In the rows, zero is written as 100.
Named turns come first, each shown by rows before and after it. Which turns, in which order, take the first row of each pair that follows to the second? Write the first one first, as in the answered first pair.
T:
97 84 82 106 96 104 91 88 100 97 89 101 100 111 115 |-> 107 89 88 114 105 110 91 88 105 101 81 100 103 106 114
100 87 72 101 103 99 95 87 98 105 75 100 110 89 121 |-> 112 99 80 107 118 113 94 87 99 102 76 105 103 89 115
67 95 82 82 72 79 102 100 99 103 105 91 106 106 111 |-> 90 110 105 108 98 87 92 88 107 115 71 83 129 103 93
G:
103 90 109 89 97 103 98 99 103 99 100 106 94 89 99 |-> 100 92 107 90 96 103 100 100 103 98 103 107 94 91 100
93 95 93 103 81 94 101 110 98 115 112 104 90 109 107 |-> 91 99 100 105 80 88 103 113 99 115 109 100 95 110 97
101 91 107 119 100 108 96 82 113 90 100 101 85 107 98 |-> 96 90 106 118 95 109 95 81 110 88 104 103 81 107 103
W:
104 93 95 117 109 120 96 87 98 101 88 106 89 109 111 |-> 102 110 116 109 109 113 104 98 91 93 113 109 81 109 94
83 105 102 99 102 72 116 111 107 121 122 94 119 110 86 |-> 81 89 82 97 98 79 109 102 110 130 102 92 127 108 105
98 110 88 91 101 109 105 104 95 90 120 112 87 103 92 |-> 105 97 72 103 106 118 96 92 100 97 94 106 99 97 107
Then:
(two turns a pair)
87 85 90 100 80 75 101 94 99 112 81 84 132 97 106 |-> 78 91 99 92 71 68 102 107 93 105 105 82 121 101 97 -> W W
92 102 99 88 94 124 107 103 95 73 128 115 74 98 104 |-> 92 90 107 115 92 97 96 84 105 102 72 87 134 98 93 -> T T
78 86 92 94 84 78 91 98 102 103 89 86 116 99 101 |-> 113 99 99 114 123 113 87 89 109 106 71 101 107 95 104 -> T G
97 120 138 97 100 92 105 115 92 91 135 95 92 102 76 |-> 121 113 129 125 124 109 92 94 103 110 81 91 116 94 81 -> W W
112 109 108 107 115 112 93 96 100 95 93 111 95 105 101 |-> 92 94 90 89 95 104 97 100 99 92 103 113 91 106 118 -> G T
93 90 81 113 91 101 101 88 94 104 97 107 93 107 119 |-> 87 102 96 103 91 94 107 97 89 97 119 108 84 108 104 -> W W
74 81 90 93 68 63 97 99 104 109 106 85 133 99 106 |-> 129 128 127 113 129 123 93 105 106 95 119 113 84 96 85 -> T T
88 86 78 88 90 97 100 97 95 101 92 102 101 97 121 |-> 82 95 97 95 83 78 103 102 97 103 97 94 115 100 99 -> G G
128 116 99 114 124 111 98 98 100 99 81 105 93 97 98 |-> 118 120 100 99 116 110 103 109 97 90 111 112 77 99 102 -> G W
96 89 47 114 87 63 89 94 77 114 72 78 124 88 96 |-> 122 142 102 116 123 82 99 116 68 93 120 94 91 89 51 -> W T
103 99 78 100 97 114 101 100 91 81 110 107 91 98 122 |-> 108 99 86 117 105 108 96 90 99 92 77 93 119 95 113 -> T T
103 113 107 89 105 106 107 113 95 86 130 109 76 102 93 |-> 94 95 109 105 95 73 99 99 103 109 86 83 131 97 89 -> T T
118 111 117 109 122 101 96 99 83 102 129 98 74 91 92 |-> 123 102 104 121 131 110 87 87 89 110 98 93 89 85 103 -> W W
111 114 130 98 110 105 95 102 97 80 140 116 94 93 93 |-> 86 92 120 101 83 68 89 92 101 99 112 93 139 96 95 -> T T
86 91 86 108 88 96 97 90 105 97 103 96 107 105 113 |-> 107 111 99 118 112 119 95 95 106 93 104 104 95 103 105 -> T T
88 110 121 111 75 66 104 112 105 111 105 93 110 111 75 |-> 97 109 115 126 89 77 97 101 107 119 78 89 119 107 77 -> W W
87 101 99 84 101 103 87 119 100 95 109 100 98 111 113 |-> 93 96 97 97 107 104 81 110 107 105 83 95 113 110 115 -> G W
123 115 128 96 97 106 105 112 98 84 125 112 76 91 74 |-> 140 106 118 117 116 123 94 95 107 101 78 106 96 84 86 -> W W
111 109 125 115 124 102 85 93 92 98 82 94 96 103 84 |-> 99 98 96 93 107 115 89 100 88 85 108 108 64 107 116 -> G T
106 95 93 96 89 103 108 96 92 104 95 98 94 87 120 |-> 105 103 103 90 86 98 114 102 91 100 112 102 85 89 110 -> W W
124 100 133 108 129 108 95 98 100 101 119 115 77 97 89 |-> 90 85 122 84 92 78 100 109 93 98 142 110 80 102 91 -> T G
112 98 85 100 106 120 104 98 100 96 107 111 84 95 109 |-> 118 106 105 114 114 108 101 93 104 107 88 99 104 95 90 -> T W
100 113 121 118 100 85 102 105 97 107 91 94 114 112 83 |-> 111 113 110 107 111 109 106 112 92 93 108 112 77 112 98 -> G T
97 93 92 94 86 89 106 87 98 102 89 97 98 99 102 |-> 97 98 102 92 86 86 110 95 95 99 101 96 94 101 93 -> W W
92 92 71 95 92 134 109 93 99 88 107 98 86 81 129 |-> 105 95 83 119 107 128 103 81 108 103 74 85 115 77 118 -> T T
101 104 102 89 87 93 95 114 81 96 115 92 93 118 88 |-> 120 97 88 108 105 116 83 99 92 106 82 93 100 113 101 -> W T
94 90 96 89 83 94 112 112 95 95 130 112 77 110 114 |-> 117 96 119 123 106 88 102 94 107 118 79 97 124 104 92 -> T T
101 108 103 96 100 108 120 120 98 107 120 120 71 119 100 |-> 95 96 107 112 92 81 112 105 108 128 77 98 121 117 92 -> T T
101 98 105 114 109 110 103 95 110 111 78 88 122 102 87 |-> 107 102 93 103 116 135 106 101 106 98 98 104 87 101 101 -> G T
120 93 105 119 121 108 99 101 117 96 86 101 103 88 82 |-> 91 75 81 89 87 93 109 115 108 85 112 104 89 89 101 -> T T
111 96 99 105 129 116 93 92 106 102 92 101 116 93 100 |-> 87 79 80 85 102 102 97 103 101 95 114 103 103 98 116 -> T T
79 111 123 96 87 81 104 115 112 87 103 74 104 103 80 |-> 101 106 107 117 111 106 92 96 119 99 62 74 110 99 94 -> W T
78 86 96 75 73 76 115 95 101 87 116 101 96 107 113 |-> 86 99 125 93 84 63 115 89 106 94 99 88 120 108 87 -> T W
102 81 79 109 98 109 81 101 102 99 87 90 130 100 116 |-> 121 113 117 116 118 113 83 111 100 90 108 98 120 101 87 -> W G
103 82 69 96 107 108 93 98 94 101 69 97 113 87 112 |-> 109 93 73 93 118 127 98 104 92 90 89 107 87 86 116 -> T T
101 77 79 87 108 96 83 95 98 106 105 92 90 106 93 |-> 99 90 92 85 106 92 86 102 95 102 122 95 90 108 83 -> W W
92 103 116 93 92 90 102 101 103 99 103 91 107 102 89 |-> 100 100 115 104 102 94 99 97 106 103 92 88 113 101 91 -> W W
92 85 83 80 93 87 94 105 96 94 84 113 100 100 128 |-> 102 96 108 100 109 80 88 97 104 106 66 101 125 97 105 -> G T
90 91 68 78 91 116 110 104 86 90 126 112 77 103 126 |-> 76 105 104 80 77 74 111 114 87 92 138 92 104 109 87 -> G G
96 113 113 103 112 97 105 100 101 97 100 99 97 95 93 |-> 88 95 90 97 104 102 102 93 100 101 92 100 97 93 114 -> T W
103 92 84 91 97 97 101 105 103 101 106 93 92 107 107 |-> 108 104 105 103 105 93 101 108 104 105 101 88 105 107 89 -> T W
84 86 86 82 81 105 103 102 104 81 115 114 69 104 114 |-> 101 102 129 118 96 82 99 92 115 100 77 93 118 100 67 -> T W
96 100 132 101 116 98 101 113 96 103 127 102 103 97 82 |-> 86 62 88 95 100 104 91 95 102 114 94 95 114 95 121 -> T W
103 102 103 96 105 111 96 100 97 99 104 105 93 96 96 |-> 102 97 99 103 105 107 91 92 97 104 91 96 103 95 100 -> T W
101 103 109 120 106 88 92 90 97 94 62 96 127 98 75 |-> 110 92 78 116 114 115 88 85 97 92 56 107 105 94 102 -> G G
94 95 88 114 92 89 94 85 107 105 82 91 119 93 101 |-> 106 111 91 102 107 117 99 96 98 86 114 113 76 95 105 -> T T
113 95 118 115 118 97 107 101 100 102 87 106 116 101 80 |-> 103 77 84 95 105 112 110 101 94 91 104 121 85 105 112 -> T W
